Named moves, each a turn or a mirror, and the order they were made in; the first pair answered
move D:
[ 17 -13  -4  12 -19   1   5  -1] |-> [ 16 -10  -6  15 -18   3   9   0]
[  3   6  -3 -13  -5  26   6   6] |-> [  8   0   5 -22 -10  18  -5   7]
[ -2  -1  -7 -14  12  10 -50   7] |-> [-13  16 -24   5  23  28 -24   8]
move N:
[  4   8   7 -12   2  27   5  19] |-> [ 13  -8  10 -18 -11  12  -9  19]
[ -4  -9  11 -18  12  15  -8   5] |-> [  6 -23   6  -8 -13  -3   5   6]
[ -5   0 -19  18   1  -5  24  -6] |-> [-14   7  -8  -2  28   7 -12  -5]
[ 4 -7 -8  9  7  7 -7  1] |-> [ 6 -9 -9 10  3  4 -7  1]
move Z:
[-2 20 -5  5  9 12 31  1] |-> [ -7  -5 -29  18  11   0 -15   4]
[-8  2 -5  2 11  3 -2 -3] |-> [ -6  -6  -2   2   4 -10   3  -7]
[ -1   2 -22  21 -13   1  21   6] |-> [ -1   4 -26  22 -10   8  15   9]

Between the rows of a pair lie two moves.
[-13  19  30 -27  21  -5   3  -9] |-> [ -1  25  21 -28  15  23 -12   7] | N then Z
[ -3  13  19 -17  23  11  -1   0] |-> [  1   0  27 -17  10 -15  12  -7] | Z then Z
[19 -3  4  7  8 20  9 -3] |-> [ 15 -14 -10  17   7   9  -4  -4] | Z then D
[ -2  -7  12 -12   3  -7  -7  -4] |-> [-7  8  7 -6 11 11  6 -2] | Z then D
[ 12 -13  24 -31 -11   2 -34  10] |-> [-10 -27 -30  27  -8 -19 -17   1] | D then Z
[ -9 -15 -29  18  -5  17  15 -21] |-> [-11 -21 -10  -9  11  17 -29 -22] | N then D
[-14 -20  -1   3  18 -29 -35 -11] |-> [-17  13   0  -3  37  19 -30  -1] | Z then Z
[-12  -4  -6   3   5 -12 -11  -6] |-> [-13   8  -5   1  12   6  -8  -2] | Z then Z
[-19  19  -5   4  24   9  10  -7] |-> [ -1   6  26 -24   2 -13   9 -10] | N then Z
[ 13   0   4  -2 -12  10   3  -5] |-> [ 11   1  -5   5 -10  14  -1  -4] | Z then N
[  4  -7  13  -1 -13 -17  17  -3] |-> [ -6  10 -10  11   9  21  -3   8] | D then Z
[  3  -5 -16   5  -2   6 -29   6] |-> [ 10 -11 -18  11 -19  -4 -12   6] | N then D
[-11 -24  -9  -5   5  -7 -11  11] |-> [-11  -7  -6 -10  15  18  -6  16] | Z then Z
[-11   1  11  -2  14 -14  10  -7] |-> [ -1 -14   6  -3   1 -19 -13  -1] | Z then N
[  2  10  21 -13  -5  -6  17  -9] |-> [ -3  17  18 -10   5   4  18  -9] | N then D
[ 20 -14 -12  13 -14  -4  -1   8] |-> [ 19  -4 -16  12  -5  13  -7  13] | Z then Z
[-17   8  -6  -7  29  23 -27  -3] |-> [ -6 -20  17 -14  -1 -35  -4 -20] | D then Z
[-13   0  -8   8   3   0  24  -8] |-> [-10  -1   2   2   0  -5  26  -9] | D then N
[ -3  -5   9  -4  18  12 -16   2] |-> [11  1 13 -3 -1 17 15  7] | N then Z
[ -9 -31 -20  14   2 -30 -21  -7] |-> [ -3 -34  -6   4  -6 -38 -15  -9] | N then D
[  5  -8 -34  29  -2   3 -19  11] |-> [ 10 -18 -18  12  -4  -7 -39  10] | N then D
[ 23  -7 -12  11 -28   6   5  18] |-> [ 23  -6 -15  11 -25  11  -1  20] | Z then Z
[  3   1  20 -22   5   6 -13  -3] |-> [ 0 14  9 -5  2 13 25 -4] | N then N
[ -9  -4 -19   5   1  12 -13  10] |-> [-5 11 -5 -4  1 22 12  8] | Z then Z
[-16   1 -13  16  19   6  10 -22] |-> [-16   2  -8  15  16   4  19 -23] | Z then Z
[  1   6 -20  20   0  16   9   6] |-> [  4   7 -12  16  -6   9  25   2] | Z then Z
[ -4 -17 -18   6  -5  -3 -17  16] |-> [ -3   6 -11  -2   4  24  -4  22] | Z then Z
[ 15  16  23 -29   2  25 -20   9] |-> [ 27  -6  17 -23 -19   6 -30  11] | D then N
[-2 -2  5 -8 -1 -6 -6 -3] |-> [-2  8 -4  0  2 10  0  2] | N then Z
[ -4 -14   9  -6  14 -12 -32   2] |-> [ 3 17 -1 11  5 24 24 13] | N then Z
[ 11 -20   1  -3 -20 -27 -14  -3] |-> [ 15  11  25 -27  -5  10  -3   5] | Z then N
[ -5  18 -20  12  12  27 -10  13] |-> [ 15  -6  24 -21 -18 -21   2   1] | D then Z
[  2  -9  -5  12  -5 -13   8   0] |-> [ -8  -5  -8  13  10 -12   1  -3] | N then Z
[-4 -3 -5  0 12 -5  0 -6] |-> [-4  1 -5 -1 14  0  1 -5] | Z then Z
[ -1  -6  19  -6  -3 -20 -28   3] |-> [-16  26   9   7  20  11   7   2] | N then N
[ -5  18  12   7  -1  -5  -3 -11] |-> [ -5  13  11   9  -2 -11  -6 -13] | Z then Z
[-19   9  -5   7  19  -4  11 -11] |-> [ -9  11  19 -18  16  -1   4  -9] | D then Z
[  4 -12  -7   4  -7 -16 -19 -10] |-> [ -2   5 -11  16  -2  -6  19 -11] | D then Z
[ 19 -12   5 -15 -10  11 -34  14] |-> [ 20   0 -18  12 -21  26   5  20] | N then Z
[-10 -18  -4  29  -5 -25  21  -5] |-> [ -8  -6  18  -9  21   9 -37   6] | Z then N
[ -1  -2  -1  -3   9   0 -26   3] |-> [  6  -6 -14  17 -13  -7   7   2] | N then D
[-4  7 -2  7  4 11 20 -1] |-> [ -6  -8 -14  12   5   2 -13   0] | Z then N
[ 3 -5 10 -7 -1 -6 -9  0] |-> [-5 -4 -9 11  3 -5 -4 -1] | D then Z
[-12 -11  -1 -23   9 -14  -7  -3] |-> [ -3 -11   5 -25  -4 -15  10  -1] | Z then N
[ 13   0   5  -5 -18   8   4   8] |-> [  8   2  -8   5 -12  18  -4  11] | Z then D
[-13   3   4   4  17 -23  21 -15] |-> [-12   2   9  -2  17 -25  16 -16] | D then N
[ -1  -9 -14  11   6  -1 -20   0] |-> [ 0 11 -4  3 14 22 -2  3] | Z then Z
[ 15  10  28 -16 -16  -3  25  -4] |-> [  3  21  31 -25   9  12   3  -4] | D then N
[ -5   6  17 -16  17  22 -17  -1] |-> [ 14 -23  12 -10 -18  -8 -18   1] | D then N
[-11  -3  -3  18  -8 -14 -31 -12] |-> [-23  17  -7  24   7   5 -15 -12] | N then N
[ -1   4  11 -11   3   2  -2  -3] |-> [ -6  -3  -4   0   4  -3 -14  -3] | D then Z
[ 26 -10 -10  -5 -23  21 -19  22] |-> [ 21   2 -15  11 -24  19  27  15] | Z then D
[  3 -12 -15  10 -10 -13  -8   1] |-> [  0   3 -18   9   3  15 -14   9] | Z then Z
[ -1  -9  14  -9  -1 -15 -11  -4] |-> [-10  -3   5  -4  13  -3 -20  -3] | D then N
[  3  -3  18 -12  13 -18  26  -3] |-> [  3  -7  21 -18  14 -21  13  -3] | N then N
[ 2  4 -9  8 -1 10 -6  7] |-> [-5  9 -4  8  7  8  8  2] | Z then N
[  9  -9 -14  11 -20  -6  10   7] |-> [  3  10  -1 -10   8  23 -12  12] | Z then N
[ -4 -17  -7  13   3 -14 -11  -9] |-> [ -5   3   0  13   6  -3  24 -10] | D then Z
[ -1 -17  -1  -6   6 -26 -55  10] |-> [ 12 -19 -15  23 -32 -42  12   8] | N then D
[ -4  -3   3   2 -10   6 -13  12] |-> [-7  8  8  3 -8  8 12  8] | Z then N
[  1   4  12  -9 -12   4   0   4] |-> [-2  7 11 -8 -8  9  3  3] | N then N
[ -7   7  -4  -1   8   5 -12   3] |-> [ -4   4 -13  12  -3  -1   2   4] | N then D
[ 14   8   9   0 -21   1  40   8] |-> [ -5 -17  -4  -2   8 -16 -41   3] | N then Z
[ -7 -14  -6  11   0 -19  -1  -5] |-> [-10  -3 -13  11  13   4 -13   2] | Z then Z
[-15   7 -10  10  19   3  -8   0] |-> [ -3   2  19 -10   4 -17  10  -7] | D then Z
[  5   8   2  -1 -11  19 -20  13] |-> [ 12   0   1   4 -28   5  -1  12] | N then Z
[-6  5  4  2  6  1 -2 -1] |-> [-4 -1  2  5  1 -8  0 -1] | Z then N
[-17 -13  -9   9  12 -26  -3 -12] |-> [-15  12   3   2  18  -3  28 -11] | D then Z
[-20   6 -25   4  10  29  -9   1] |-> [ -5 -14 -31  15 -25   5   8   1] | N then N
[  5  -3   1  11 -14 -22  26   0] |-> [ -2   4  23 -20  13 -13 -14  -2] | N then D
[ -3  -8  10   1   2 -18  17  -5] |-> [ -7  -8  16  -9  12 -15  -3  -4] | N then N
[ -9   5  11 -12  13  14 -11  -2] |-> [ -6  -9  -2   9  -9 -13  19  -9] | Z then N
[ 13  16 -10  -7  -1   7  15  -8] |-> [ 17   9  -6 -16  -1   7 -11  -5] | D then Z
[-17   2  -9  17  25 -16   1  -8] |-> [ -7  -9  -6  17   7 -29  11  -9] | D then N
[-6 19 -7  9 13 25 11  5] |-> [ 15 -12  -8  11 -27  -9   7   7] | N then N
[-12  -6 -11  16  -5  -3  -1 -21] |-> [-13  -1 -10  15  -3   1   7 -22] | D then N
[ -9  24 -10   4  18  23  15   5] |-> [  9  -1  25 -32   0  -5 -13   3] | D then Z
[ 10  13 -27  13 -20  29  18  24] |-> [  6   9  -8 -17   1  32 -35  24] | N then D
[  5  -2  13  -6  -7 -13  18  -7] |-> [ 12 -11   1  -7 -11   0 -19   4] | Z then N
[ 28 -10   9  -8 -23  23 -16  12] |-> [ 30  -7  10  -4 -29  21   2  11] | N then D
[  3   0  -7   0   3 -17  -9   4] |-> [  6   0  -5   0  -1 -20  -2   4] | N then D
[ 27 -15  25 -22 -16   1 -25  -2] |-> [ 31  -1  18  -7 -28  11  24   0] | Z then N
[-14  14   2  -3   6  13  16   8] |-> [ -7   0  15 -21   0   2 -12  10] | D then Z
[ -6   6  19 -16   6   0  24  -3] |-> [ -6 -18  10  -8  -3 -26   5  -7] | Z then Z
[ 14  15  -2   2 -13  28  12  15] |-> [ 10  14   3  -7  -2  32 -11  16] | N then D
[ 20 -16  -5  -7 -14   2 -22   6] |-> [ 15  12   8 -11  -3  20  21   2] | Z then N
[ 7  5  5 -5 -8 14 11  9] |-> [  5 -12   4  -6  -7  -2 -17   7] | N then Z
[-13  15  -7   3  18  26  10  -8] |-> [-13   8 -16  12  15  25  -2  -7] | N then D
[  4   0 -18   7  17  35 -12  10] |-> [ 17 -15 -26  19 -13  16  11  10] | N then N
[-14 -20   3  -2  18 -36  13 -21] |-> [-21 -12   6  -7  33 -27   4 -22] | N then N
[  2  23 -11  -3   8  53   8  11] |-> [ 22 -21  23 -34 -22  -5 -24   2] | D then Z
[ -2  14   8 -10   6   5  25  -5] |-> [ -1   5   4 -17  11  13 -20   3] | D then Z
[ 32   5 -23  17 -40 -18  20   3] |-> [ 42   6  -2 -16 -36  -2 -23  14] | Z then D
[-2 -6  5 -8 13 -7 28 -8] |-> [ -5 -22  -6  -1  11 -20   6  -7] | Z then Z
[ -2   2  -5  -8   4  12 -11   8] |-> [  1   0 -15   4  -7   7   4   8] | N then D
[ 13  -5   2   3  -8 -11  12  -3] |-> [ -2  -4 -11   9  13  -4 -12  -3] | N then Z
[15  8 20 -9 -3 21 -5 11] |-> [ 20  -2  18  -9 -11  13 -11  12] | D then N
[ 14  -8   4 -12  -9   3 -17   9] |-> [ 12   0   6 -15  -8  11 -11  10] | Z then Z
[  5   4  23 -23  -2   4   1  -4] |-> [  4  11  18 -14  -3   8  20  -5] | N then N
[  4   0  33 -34   1   2 -22   4] |-> [  3 -10  19 -26  -1   0 -39   7] | D then N
[-10  -6 -25  12   4  20 -18   2] |-> [-22  12  -3   2  18  13  20 -14] | Z then N
[ 2 11  1  0 11 18  7 14] |-> [ -3  -4 -15  20   3  -3   9   9] | Z then N
